In the data rows, the value 128 means zero.
Every row has a hidden score. How much higher is the second row's score than the first row's in each pair? 10 means about the same, 20 much higher and 0 much lower. The score is a weighted sum of the row's numbers plus the product of two more (or one squared), each taken from its middle value.
[158 112 148 121 134 143 130 132 144 155 137 147 134 134 128 154 102]
[ 95 174  93 147 136  98 139 137  88  78 138  72 130 108 141 103 165]: 16
[158 108 143 121 134 140 131 133 143 157 139 149 138 133 132 156 103]
[128 118 126 144 142 127 159 149 107 121 148 121 155 127 150 141 114]: 8
[121 107 136 118 106 143 111 113 154 151 113 147  99 145  97 116 128]
[169 101 141 133 152 128 148 143 127 151 143 140 154 123 159 165  97]: 10
[109 125 127 118  98 139 104 104 151 130 101 143  91 143  84 100 146]
[108 127 128 117  97 140 100  99 152 130 103 142  96 143  88 101 144]: 9
[163 106 149 125 146 137 137 133 138 155 141 147 144 128 141 162  98]
[ 93 145 104 155 132 107 150 149  92  92 141  95 139 127 143 114 148]: 6
[107 115 128 119  95 138 101 103 152 131 103 144  93 146  90 100 143]
[162 103 144 126 145 137 137 137 137 157 141 146 146 132 146 164  98]: 12
[136 172 126  93 121 113  86  94 143 131  90 136 111 105 116 113 148]
[121 152 130 104 107 127  90  94 147 123  96 138  95 124 101 100 155]: 17
[164 103 147 125 145 136 141 139 134 158 144 146 147 128 146 163  98]
[ 89 158 100 154 133 104 142 146  90  84 133  82 134 121 139 100 158]: 13
[131 162 128  97 110 123  87  91 145 129  95 135 102 117 112 104 152]
[ 90 156  97 156 133 101 143 146  92  84 136  83 133 118 139 107 158]: 10
[164 104 142 127 149 133 143 138 134 154 143 146 149 130 150 165  95]
[130 109 142 117 112 144 116 112 154 148 119 148 108 145 102 126 121]: 10
[133 172 127  96 115 120  86  91 144 128  92 138  99 110 115 108 152]
[113 112 131 122 103 140 107 114 153 137 106 146  95 145  92 108 135]: 12
[163 106 138 126 146 136 138 138 137 155 143 147 148 129 143 164  98]
[111 133 130 114  96 136  97 101 149 126  99 140  95 136  90  99 150]: 8
[126 119 124 145 140 127 156 149 106 119 148 117 156 127 149 137 117]
[114 113 131 124 102 140 107 114 155 139 107 146  96 144  90 110 136]: 15
[103 129 107 153 134 111 152 149  97 106 144 107 142 129 146 120 134]
[137 112 141 117 116 148 115 118 150 151 124 148 110 143 105 131 116]: 12
[ 90 171  91 147 137  99 139 140  88  80 135  72 134 108 141 103 164]
[111 119 128 119  98 135 104 107 152 133 104 144  96 143  89 105 142]: 4
[140 110 145 118 118 145 118 121 152 150 125 151 112 144 107 135 114]
[146 109 145 119 128 146 128 125 149 155 131 148 123 138 114 143 111]: 11
[152 105 137 136 150 129 154 146 117 141 147 132 157 130 156 157  99]
[162 106 145 125 143 136 134 134 139 156 145 146 143 131 142 160  98]: 10
[116 126 116 146 136 122 155 150 103 114 145 111 150 130 147 128 125]
[ 87 166  94 152 134 104 142 144  89  82 136  76 132 121 141 107 162]: 11
[137 114 129 144 140 130 158 150 110 127 149 124 156 128 152 145 108]
[ 89 152 102 155 134 104 143 144  91  86 138  84 140 121 139 109 157]: 14
[132 118 128 143 140 127 157 149 108 123 148 125 155 127 151 141 113]
[107 128 127 118  95 136  99 103 154 126  96 143  96 141  89  98 149]: 10
[114 126 118 150 135 124 155 150 101 111 145 112 149 131 149 128 126]
[125 110 138 122 107 144 112 118 154 146 116 146 101 147  98 120 125]: 16
[147 111 134 138 150 132 155 144 114 137 148 130 153 128 157 153 102]
[149 105 134 136 151 130 153 145 117 136 146 132 159 125 157 154 104]: 12
[136 168 127  94 113 120  85  92 143 130  94 136 105 111 115 108 150]
[150 105 149 117 124 146 124 126 150 153 133 148 125 138 115 146 108]: 11
[111 136 128 112  98 137  96 101 152 126  97 139  95 134  91  97 150]
[119 149 130 104 102 131  91  96 151 125  95 138  97 129  99  99 155]: 11
[104 127 110 153 137 116 151 152  98 103 144 106 147 128 146 121 134]
[149 110 139 136 147 130 150 144 117 140 146 134 155 122 159 156 103]: 8
[159 106 147 126 140 141 136 135 139 155 142 150 145 129 142 162  99]
[121 121 123 145 141 123 156 150 105 116 148 117 155 129 149 133 120]: 11
[122 112 137 120 106 144 112 121 154 144 114 146  99 147  96 115 128]
[161 103 144 137 154 132 147 141 127 151 146 140 153 122 158 165  95]: 8
[112 136 123 110  99 134  94 100 152 127 100 140  95 137  94  98 152]
[115 116 133 121 107 140 108 112 148 138 109 147  97 145  92 110 133]: 18
[118 152 129 102 102 131  88  97 152 123  96 140  98 126  98  99 155]
[128 161 126  95 112 127  84  94 147 127  94 139 103 111 108 104 152]: 11
[111 115 132 121 101 139 104 109 154 135 106 145  95 146  92 105 140]
[109 132 128 113  97 137  98 102 154 127 101 142  94 139  89 100 150]: 5
[ 96 179  89 146 140  97 138 136  84  79 137  69 135 105 143 104 166]
[122 151 129 101 104 132  90  97 150 124  97 138  97 121 102 100 154]: 7
[123 122 120 148 138 123 156 152 105 116 148 117 154 127 147 131 120]
[114 122 116 137 138 121 157 152 103 111 146 113 152 131 146 129 123]: 10
[157 109 148 120 138 150 135 138 137 158 139 148 141 131 137 159  99]
[122 156 128  99 103 127  88  91 148 124  96 137  99 124 103 101 154]: 10
[159 101 138 134 153 136 147 144 123 146 146 138 152 126 160 162  98]
[134 166 129  94 114 121  88  95 145 129  96 136 104 112 114 110 151]: 10
[101 137 110 155 135 119 150 153  98 102 142 104 143 129 145 120 136]
[160 104 141 136 154 132 148 145 123 149 146 137 151 123 161 162  97]: 13
[142 114 146 118 117 144 119 124 151 154 127 148 116 142 109 138 112]
[128 167 127  96 112 121  87  92 145 129  92 136 104 111 114 105 152]: 10
[158 109 146 121 136 145 133 137 143 157 139 150 136 133 132 157 101]
[164  99 148 129 152 133 147 138 131 152 145 144 150 128 154 167  97]: 12
[121 158 128  97 117 128  87  94 149 125  97 136  98 122 103 100 154]
[130 109 142 121 111 141 115 116 155 148 118 147 104 146 102 125 121]: 7
[161 103 142 132 153 133 142 144 131 153 144 144 153 126 157 166  95]
[127 163 127  96 113 125  90  94 147 126  96 136 103 115 110 104 152]: 8
[154 111 146 117 124 142 126 130 148 155 130 150 129 138 119 149 105]
[112 139 129 109  97 134  93 100 153 122 100 138  96 132  88  98 153]: 12
[135 116 128 140 147 128 163 149 112 125 151 123 154 127 153 143 109]
[127 110 139 119 105 143 114 121 154 147 116 148 105 143  94 122 123]: 13
[125 158 128  97 107 127  85  92 148 127  90 137 102 121 106 102 153]
[154 109 137 138 152 130 152 146 118 141 145 135 156 122 160 159  99]: 13
[141 110 145 119 118 145 121 121 152 152 125 148 114 141 108 135 113]
[161 103 142 133 154 132 143 136 127 151 143 140 154 127 154 164  98]: 13
[160 107 146 119 137 140 134 134 141 157 141 146 141 132 137 160  99]
[ 91 144 106 151 134 111 148 147  94  93 146  92 137 125 141 115 148]: 7
[120 107 133 123 107 143 111 112 155 142 112 145 100 147  97 116 126]
[160 106 138 137 151 131 150 144 119 144 146 137 152 121 159 163  97]: 7
[ 96 136 105 154 134 110 150 148  94  96 144  99 144 127 141 114 144]
[119 111 133 116 104 142 109 114 154 142 108 147  97 146  95 113 129]: 12
[139 114 144 118 116 148 116 121 152 151 124 147 113 143 106 133 114]
[131 111 144 119 114 145 117 119 154 149 120 148 109 145 102 126 118]: 11
[133 112 127 147 146 130 157 150 106 123 148 122 158 127 151 142 113]
[162 104 144 127 148 134 138 139 136 156 141 145 148 119 151 165  95]: 12
[114 137 129 113  96 136  96 100 153 124  99 140  98 136  91  98 152]
[ 90 169  95 151 135 101 140 141  87  80 139  77 129 111 141 105 164]: 14
[110 112 131 122 101 139 105 111 155 137 107 145  94 148  90 108 137]
[139 110 144 118 111 146 120 121 151 152 124 147 112 142 107 133 116]: 5
[112 123 115 151 128 115 154 153 100 111 144 112 149 130 146 126 127]
[ 90 168  95 154 135  99 140 138  88  80 137  74 134 114 141 105 164]: 16
[111 121 129 118  96 139 105 110 154 134 108 145  97 145  91 103 139]
[161 109 146 123 139 137 135 132 138 156 142 147 147 132 138 159 100]: 11
[110 134 127 113  99 137  97  99 153 126 100 140  96 138  89  99 150]
[163 101 141 132 155 132 147 141 129 148 148 141 152 123 155 164  95]: 15
[118 150 128 105 105 132  90  94 151 125  98 137 100 126  98  99 155]
[ 93 175  91 147 141  98 138 136  89  81 136  70 131 111 144 106 166]: 16
[153 111 145 118 128 130 127 126 147 154 134 152 130 138 123 149 106]
[127 119 122 144 140 125 157 147 105 122 146 120 155 130 149 140 115]: 8
[164 103 145 129 149 133 140 134 135 155 145 145 145 129 148 163  97]
[133 168 126  94 115 120  87  92 144 130  88 136 106 112 115 110 151]: 4
[110 122 130 117 100 139 101 106 153 130 108 147  92 143  90 103 145]
[149 110 135 139 150 129 154 147 114 135 147 128 158 126 155 151 104]: 12
[132 166 129  95 114 119  87  92 144 126  94 136 105 108 114 107 151]
[110 118 129 121 101 137 105 110 153 135 104 146  95 144  88 107 139]: 5
[114 121 117 150 138 119 156 153 102 111 149 113 151 129 149 129 127]
[166 100 144 125 153 134 142 137 133 154 144 144 150 128 152 167  97]: 15
[141 111 148 118 117 144 121 120 151 153 116 147 114 141 108 139 114]
[130 166 127  95 116 121  87  91 144 128  94 136 106 114 109 106 152]: 10
[111 135 128 110  99 137  96 101 152 125 101 140  98 138  90  98 152]
[156 109 149 122 132 141 131 136 145 155 138 149 132 134 127 152 103]: 12
[ 98 133 105 154 137 114 150 151  95 100 143 100 142 129 143 115 141]
[164 104 148 127 147 139 139 139 137 155 146 146 149 126 146 165  96]: 8
[ 90 154  98 155 132 102 144 146  92  85 137  85 135 122 138 108 156]
[130 119 124 143 141 127 156 149 109 123 148 122 157 128 151 137 114]: 8
[118 112 135 122 104 147 109 119 153 143 112 147  99 145  95 114 128]
[131 165 127  96 112 118  86  93 145 127  94 136 105 115 111 107 151]: 6
[125 159 125 101 106 127  90  98 147 126  95 136 101 117 106 104 154]
[119 150 130 103 101 133  91  94 150 124  95 137  95 130  95 104 154]: 13
[164 101 146 130 150 137 142 140 133 154 144 146 149 126 154 166  95]
[ 93 178  92 148 138  96 139 138  85  80 135  70 138 104 142 108 167]: 13
[162 104 145 130 149 134 143 138 134 154 143 149 148 126 151 166  97]
[ 92 172  94 151 138 100 140 138  88  79 136  74 131 108 141 104 165]: 14
[111 123 114 152 138 119 155 153 100 109 147 112 149 129 146 126 128]
[107 123 127 119 101 140 102 104 153 131 102 143  95 141  88  98 145]: 12
[133 167 125  94 115 120  88  90 146 127  94 137 107 112 115 107 153]
[153 105 140 140 153 135 153 146 119 140 143 133 155 127 157 159 101]: 15
[124 110 138 121 110 146 113 115 154 146 114 146 101 147  96 119 124]
[160 106 146 123 143 136 136 134 138 155 144 146 142 134 141 164  98]: 6
[130 165 128  94 112 122  86  93 145 128  93 136 107 111 116 107 152]
[126 152 129 100 105 128  88  90 149 125  95 139  97 120  97 104 154]: 12
[134 170 127  95 114 120  89  92 144 128  95 138 108 112 114 107 151]
[115 143 131 109  99 132  94 101 152 118  98 139  99 130  91  98 154]: 14
[ 96 138 105 157 135 112 148 151  96  97 143  99 142 133 144 116 142]
[110 131 131 115  94 135  97 100 153 126 104 138  92 140  89 101 148]: 8
[157 102 137 138 156 127 153 142 121 140 146 134 155 121 158 160  98]
[161 101 142 129 158 132 146 135 129 151 144 143 153 123 155 163  98]: 10
[ 92 146 101 154 135 107 144 149  93  91 141  90 137 124 141 112 152]
[108 125 129 118  98 137  98 107 154 130 103 143  94 142  93 103 146]: 8
[ 91 175  91 151 137  99 136 126  87  77 136  69 134 105 143 102 164]
[108 114 127 118  99 133 104 108 154 134 106 145  96 144  91 106 139]: 6
[158 110 148 122 135 140 131 131 142 156 136 146 136 135 125 154 103]
[ 90 170  91 148 138 100 142 139  88  81 136  74 134 109 135 106 164]: 12
[153 106 143 137 159 128 152 145 120 141 146 134 153 122 158 158 101]
[137 109 144 116 114 145 116 117 152 153 121 147 110 143 104 132 116]: 9
[162 101 143 131 154 130 144 141 129 153 147 143 153 125 156 166  95]
[141 110 145 118 116 144 119 121 153 151 128 147 117 142 109 135 116]: 7
[118 111 138 126 103 144 109 113 153 142 111 147  98 148  94 115 128]
[116 124 118 147 138 117 157 151 104 113 146 116 152 125 148 129 123]: 6
[ 90 166  95 152 134 102 137 141  89  82 137  76 134 112 144 105 160]
[103 130 109 152 136 112 151 149  94 100 143 105 141 134 144 118 138]: 8
[146 112 148 119 120 146 123 123 150 154 132 147 122 141 113 144 111]
[145 108 145 118 118 147 123 123 152 153 130 149 120 142 111 142 112]: 10
[115 126 120 149 139 123 156 153 103 116 150 116 150 132 150 134 121]
[154 114 147 117 125 144 126 130 146 153 138 146 131 137 125 151 105]: 9
[163 103 145 130 150 135 140 137 136 155 148 146 147 128 149 164  96]
[155 109 147 118 130 142 127 129 144 155 139 147 134 134 123 150 105]: 9
[127 163 131  95 110 127  87  90 148 128  92 137 103 115 109 103 151]
[144 111 137 138 151 131 153 152 115 136 145 131 155 126 157 155 101]: 8
[148 111 145 115 121 147 123 126 150 155 130 148 127 139 114 141 109]
[118 149 126 105 101 135  92  97 150 125  94 141  95 131  96  99 156]: 4
[ 95 171  94 150 136  99 138 136  88  81 131  73 129 108 138 102 164]
[ 95 138 109 155 134 107 148 150  95  95 139  97 141 127 143 115 143]: 3
[102 128 113 150 136 117 154 150 100 108 145 109 146 129 147 123 131]
[ 91 176  97 148 136 100 139 136  87  82 137  71 133 106 141 105 166]: 14
[131 112 140 119 110 146 112 120 154 148 120 149 105 145 101 125 120]
[113 126 114 147 137 116 158 152 100 110 145 111 150 128 147 126 130]: 6
[161 104 139 135 154 128 150 146 127 149 146 138 152 125 162 166  96]
[135 115 128 142 140 127 158 150 111 127 148 125 157 126 152 144 111]: 5
[164 104 144 129 151 133 141 140 133 153 145 142 151 126 149 165  97]
[111 118 130 120  99 134 104 107 153 134 104 145  93 145  90 101 141]: 9
[133 168 127  94 116 121  86  91 141 128  94 137 110 108 116 104 152]
[ 91 175  93 146 134 102 136 138  85  78 135  71 128 106 139 103 166]: 13
[144 114 134 139 149 129 151 148 116 137 146 128 158 127 155 149 103]
[122 111 134 123 105 143 109 116 154 142 110 147  94 148  95 117 129]: 10
[ 99 133 108 153 133 111 151 151  96 100 144 103 142 129 139 118 139]
[115 143 131 112  97 136  93  95 152 122 100 140  96 133  91  97 152]: 9
[118 147 127 105 105 133  94  98 150 123  98 138  97 131  98 100 155]
[ 89 158  98 152 132 103 143 150  91  82 139  82 134 117 137 110 160]: 12
[163 106 145 123 145 138 138 133 139 157 143 150 146 132 147 164 100]
[140 183 123  94 122 112  86  95 140 131  93 137 111 104 129 114 148]: 1
[ 89 161  97 151 134 104 141 146  89  81 136  79 133 116 139 107 161]
[154 114 148 118 129 141 128 132 145 155 135 150 134 134 124 153 104]: 6
[122 156 128  99 109 130  89  95 150 124  96 137 104 121 106 101 155]
[121 109 135 122 111 138 111 122 154 146 113 147 102 145  98 116 126]: 18
[132 120 127 144 147 125 156 149 106 124 149 124 151 126 150 141 113]
[151 116 149 119 124 144 125 128 148 156 136 148 128 138 121 148 106]: 10
[136 115 131 142 143 127 156 151 110 126 144 123 156 126 153 145 109]
[122 105 134 118 106 142 108 115 153 142 112 148  99 152  95 115 128]: 13
[133 117 131 140 143 126 156 152 109 125 148 123 154 127 152 142 111]
[125 112 137 120 105 148 113 113 155 145 113 147 100 147  99 117 125]: 12
[140 112 133 139 148 128 155 147 113 132 149 128 156 123 154 149 105]
[110 123 128 116  97 138 101 106 153 127 102 143  94 143  89 102 146]: 9
[114 114 131 119 104 141 106 111 156 137 109 147  96 146  91 107 134]
[156 105 134 137 153 130 152 145 120 142 144 135 155 123 158 160  99]: 8
[120 120 120 149 138 123 156 150 104 117 148 118 156 126 146 134 120]
[ 89 170  97 154 136 102 140 142  89  79 134  75 132 110 138 106 162]: 14
[162 102 142 131 154 131 147 140 129 153 143 143 152 121 156 164  95]
[114 142 130 102 100 136  93  99 151 122  95 139  98 131  95  97 155]: 7
[109 114 131 119 101 144 104 111 153 133 104 143  94 144  92 104 142]
[ 94 139 105 156 135 105 150 150  94  92 139  96 140 135 141 114 147]: 9
[163 102 142 132 152 140 145 140 131 152 148 143 152 128 155 166  95]
[131 162 129  95 112 122  88  92 147 127  92 138 104 110 110 105 152]: 14
[149 112 145 117 123 145 122 125 149 155 129 147 124 135 114 143 110]
[156 105 138 136 152 130 150 139 123 145 146 138 155 124 158 161  98]: 11
[163  98 139 130 153 132 145 139 128 151 146 142 153 127 155 165  91]
[ 89 167  96 151 136 101 138 140  91  80 136  75 131 110 140 107 164]: 10
[150 108 139 133 150 128 155 144 118 140 147 132 156 123 158 157 101]
[128 117 123 147 141 127 156 149 105 121 148 119 154 130 150 140 114]: 7
[ 99 131 107 156 134 111 149 150  95  98 140 102 142 129 144 118 140]
[111 122 129 118 104 138 102 107 152 132 104 143  94 144  89 101 145]: 13
[139 111 143 117 114 143 118 120 154 151 125 148 111 142 106 132 116]
[112 123 115 149 140 121 157 155 101 109 145 112 151 130 147 128 126]: 10
[161 102 141 135 156 131 149 142 126 150 146 140 152 125 158 166  99]
[141 114 128 140 145 131 158 147 111 133 148 127 155 126 156 147 106]: 6
[ 93 140 104 155 137 107 149 150  95  93 141  95 137 129 140 114 147]
[ 90 158  99 154 133 104 145 144  91  85 139  82 133 118 138 105 159]: 9
[143 114 152 117 116 146 118 123 150 155 125 148 115 143 109 138 115]
[ 92 173  94 145 134  98 140 138  88  81 136  71 132 105 144 104 165]: 18
[108 129 125 113  97 137 102 102 152 127 100 142 100 139  90  99 148]
[113 125 118 152 136 121 154 149 101 112 149 113 147 128 148 129 125]: 11
[113 137 127 110  97 137  95  85 153 126  99 140  98 133  92  98 153]
[149 113 132 140 149 133 154 147 113 134 145 132 157 124 155 156 102]: 13
[138 112 133 142 146 126 156 150 111 130 148 126 154 125 154 147 107]
[131 122 125 142 143 128 160 149 107 125 150 123 152 127 147 140 112]: 8
[ 94 146 105 156 133 105 148 150  94  92 139  94 141 126 142 110 148]
[ 89 169  98 150 136  97 140 143  90  81 137  76 131 109 138 101 162]: 14
[164 103 144 127 147 133 138 137 137 155 143 146 149 130 147 165  96]
[113 115 131 121  98 141 103 108 154 136 105 148  91 143  92 105 138]: 9
[103 132 107 153 135 113 152 150  99 103 143 105 145 128 146 119 136]
[161 105 147 122 144 136 140 136 138 155 140 149 146 129 142 161  98]: 11
[120 153 131  99 104 133  92  94 150 124  95 138  99 125 100 100 154]
[142 110 149 116 115 147 118 118 152 152 126 147 115 146 104 135 115]: 9
[113 112 130 122 103 138 109 113 154 138 109 148  95 144  94 106 135]
[125 118 121 145 139 124 158 150 105 117 150 118 153 127 147 133 118]: 5
[157 106 140 138 154 129 151 145 121 143 143 136 154 125 157 161  98]
[150 106 134 138 151 129 155 147 116 138 154 131 154 124 158 157 100]: 7
[154 108 138 138 156 131 151 145 119 142 147 134 155 125 159 160  96]
[156 110 150 120 132 136 129 129 146 155 136 149 134 133 126 153 104]: 7
[ 92 176  91 149 137  98 141 132  87  80 138  71 132 105 141 106 165]
[119 127 114 151 138 120 157 148 101 111 145 114 150 128 147 130 123]: 6
[102 132 108 158 135 120 151 153  96 102 144 104 146 131 143 119 137]
[163 105 148 124 143 138 144 135 141 157 145 147 145 130 140 162  99]: 8
[121 152 130  99 107 131  91  93 152 122  96 138  99 127 101 101 155]
[155 113 147 115 129 144 126 127 146 155 135 149 132 135 122 151 103]: 7
[138 102 147 116 114 147 120 122 153 151 123 145 111 140 107 135 113]
[125 110 137 119 107 146 114 115 154 146 114 148 101 151  97 120 125]: 9
[163 102 146 130 156 134 147 139 129 152 144 143 156 125 156 166  97]
[158 108 146 121 134 141 130 132 143 155 138 149 137 134 129 155 103]: 7
[ 86 162 102 152 134 106 141 143  90  83 134  80 132 114 141 107 160]
[143 110 134 138 148 129 155 148 113 134 144 129 157 124 153 153 103]: 10
[165 101 145 127 152 134 142 140 133 153 144 145 152 126 149 165  96]
[165 100 142 131 158 133 145 144 128 150 144 142 153 126 158 164  96]: 12
[127 161 128  97 108 129  86  92 149 126  95 136 101 119 107 104 153]
[117 147 129 103 100 135  92  95 152 126  96 138 100 129  97  97 156]: 9
[145 111 134 139 147 135 156 148 114 131 147 129 154 126 155 152 104]
[140 110 144 114 115 143 119 118 152 152 125 148 107 141 107 135 114]: 11
[114 119 120 139 139 121 156 150 102 113 147 113 150 130 148 129 123]
[145 113 147 113 120 152 122 123 150 154 128 149 118 142 113 139 110]: 8
[145 114 128 137 145 126 157 144 111 130 150 127 156 126 154 148 106]
[127 159 130  96 109 127  87  95 149 125  93 137 103 116 106 103 153]: 15
[146 113 147 117 119 147 124 126 151 154 129 147 125 138 114 146 109]
[135 109 145 119 112 146 117 119 153 151 123 147 101 143 104 130 116]: 12
[153 110 149 119 128 143 126 130 147 156 136 147 133 137 123 152 104]
[161 108 148 120 137 137 134 132 142 158 140 148 141 131 138 157 100]: 10
[164 102 144 130 154 130 144 139 131 153 145 143 151 129 156 167  94]
[147 111 147 121 122 146 121 126 148 155 132 148 124 138 115 144 107]: 7
[159 109 150 119 139 138 133 134 141 156 140 150 137 132 134 158 101]
[157 110 148 122 131 142 129 130 147 155 137 148 132 137 126 153 102]: 10
[117 145 130 104 101 133  88  97 152 123  96 140 100 129  96 103 155]
[129 167 127  89 115 119  84  95 144 128  96 137 107 111 114 107 150]: 12
[138 178 121  91 122 116  85  93 142 132  94 139 112 108 124 112 148]
[134 170 125  94 113 122  87  93 141 129  91 137 108 111 116 110 150]: 16
[157 106 139 135 151 132 152 143 120 143 147 137 158 126 158 160  96]
[ 98 145 104 157 136 108 145 154  92  89 138  91 144 125 142 110 149]: 12
[155 107 139 138 156 131 152 146 120 149 146 137 155 123 161 161  97]
[142 113 145 119 119 146 123 122 151 153 129 147 122 140 113 141 111]: 7
[161  99 141 135 155 132 147 143 127 148 144 139 153 122 158 164  96]
[150 108 136 141 150 126 156 146 115 138 147 131 156 123 158 156 101]: 6
[123 155 129 101 106 128  89  93 149 125  92 136  98 123 103 102 153]
[151 106 138 136 154 130 152 143 119 143 146 134 155 124 160 158 100]: 10
[153 111 147 116 127 145 126 128 147 155 132 148 128 140 120 149 106]
[119 150 127 100 106 130  90  94 150 126  95 137  98 119 100 102 154]: 12
[118 143 132 107  98 135  94  97 151 123  98 139  94 134  93  97 153]
[138 110 145 118 116 147 117 121 156 150 123 147 109 144 105 131 118]: 11
[162 107 147 123 139 136 134 133 141 155 141 147 141 131 136 160  98]
[ 92 174  90 147 136 100 139 139  88  80 135  71 132 106 140 108 167]: 12
[122 121 121 144 140 123 158 151 105 118 148 119 152 128 148 135 117]
[134 165 126  95 111 120  85  93 145 129  90 136 107 112 116 107 150]: 7
[162 106 147 123 146 138 137 137 138 155 146 147 146 129 143 163  99]
[104 127 111 150 140 116 151 153  99 105 146 107 146 129 145 122 133]: 11
[107 125 111 153 136 118 153 152  98 102 157 107 145 128 149 123 133]
[133 169 127  94 115 119  86  92 145 128  95 138 106 111 117 107 151]: 14
[ 99 130 111 152 137 115 153 147  96 103 146 105 146 128 146 119 136]
[112 140 130 108  99 135  95  97 154 125  99 139  97 136  90 103 152]: 9
[124 111 139 121 108 143 115 116 155 147 119 147 102 142  99 121 123]
[106 123 127 121  99 140 103 108 155 132 105 145  93 143  89 104 141]: 10
[ 90 172  92 149 139 101 141 139  89  78 136  73 132 108 144 105 165]
[ 90 171  92 149 145  99 141 140  89  80 136  73 131 114 140 104 164]: 12
[102 131 108 154 134 112 149 150  94 102 142 106 144 125 144 119 137]
[156 108 147 119 129 142 129 133 144 156 137 149 135 138 125 152 104]: 10
[158 104 139 139 154 132 150 143 121 144 146 138 154 123 151 161  99]
[161 100 142 134 161 133 144 143 126 150 146 139 153 125 157 166  96]: 14
[144 110 148 118 119 144 124 124 152 152 127 148 114 141 111 138 111]
[135 110 143 121 111 146 115 118 154 149 118 148 110 148 102 126 119]: 12
[ 94 181  90 147 143  98 137 137  87  79 140  69 130 101 142 105 168]
[129 109 140 119 108 148 114 116 155 148 118 150 105 144 101 124 121]: 7
[100 135 109 154 133 112 148 150  98 100 145 104 142 129 145 117 138]
[164 107 145 123 144 142 136 134 138 158 149 146 144 131 143 162  95]: 12
[117 142 127 105  98 136  92 108 151 123 102 139  97 135  93  99 154]
[163 102 144 129 156 134 144 140 132 152 148 141 150 125 155 163  95]: 18
[134 110 141 119 115 145 115 118 154 150 122 149 109 143 103 128 118]
[104 133 110 152 136 115 152 152  98 102 146 106 147 130 146 121 135]: 6
[ 96 136 107 154 134 111 152 150  97  99 143  99 137 124 143 114 142]
[125 120 121 149 142 126 159 150 105 118 146 119 157 124 150 139 117]: 9
[158 106 150 122 147 138 139 135 136 156 143 145 149 131 146 165  95]
[142 105 146 117 118 153 120 130 153 152 125 148 114 141 108 136 112]: 11
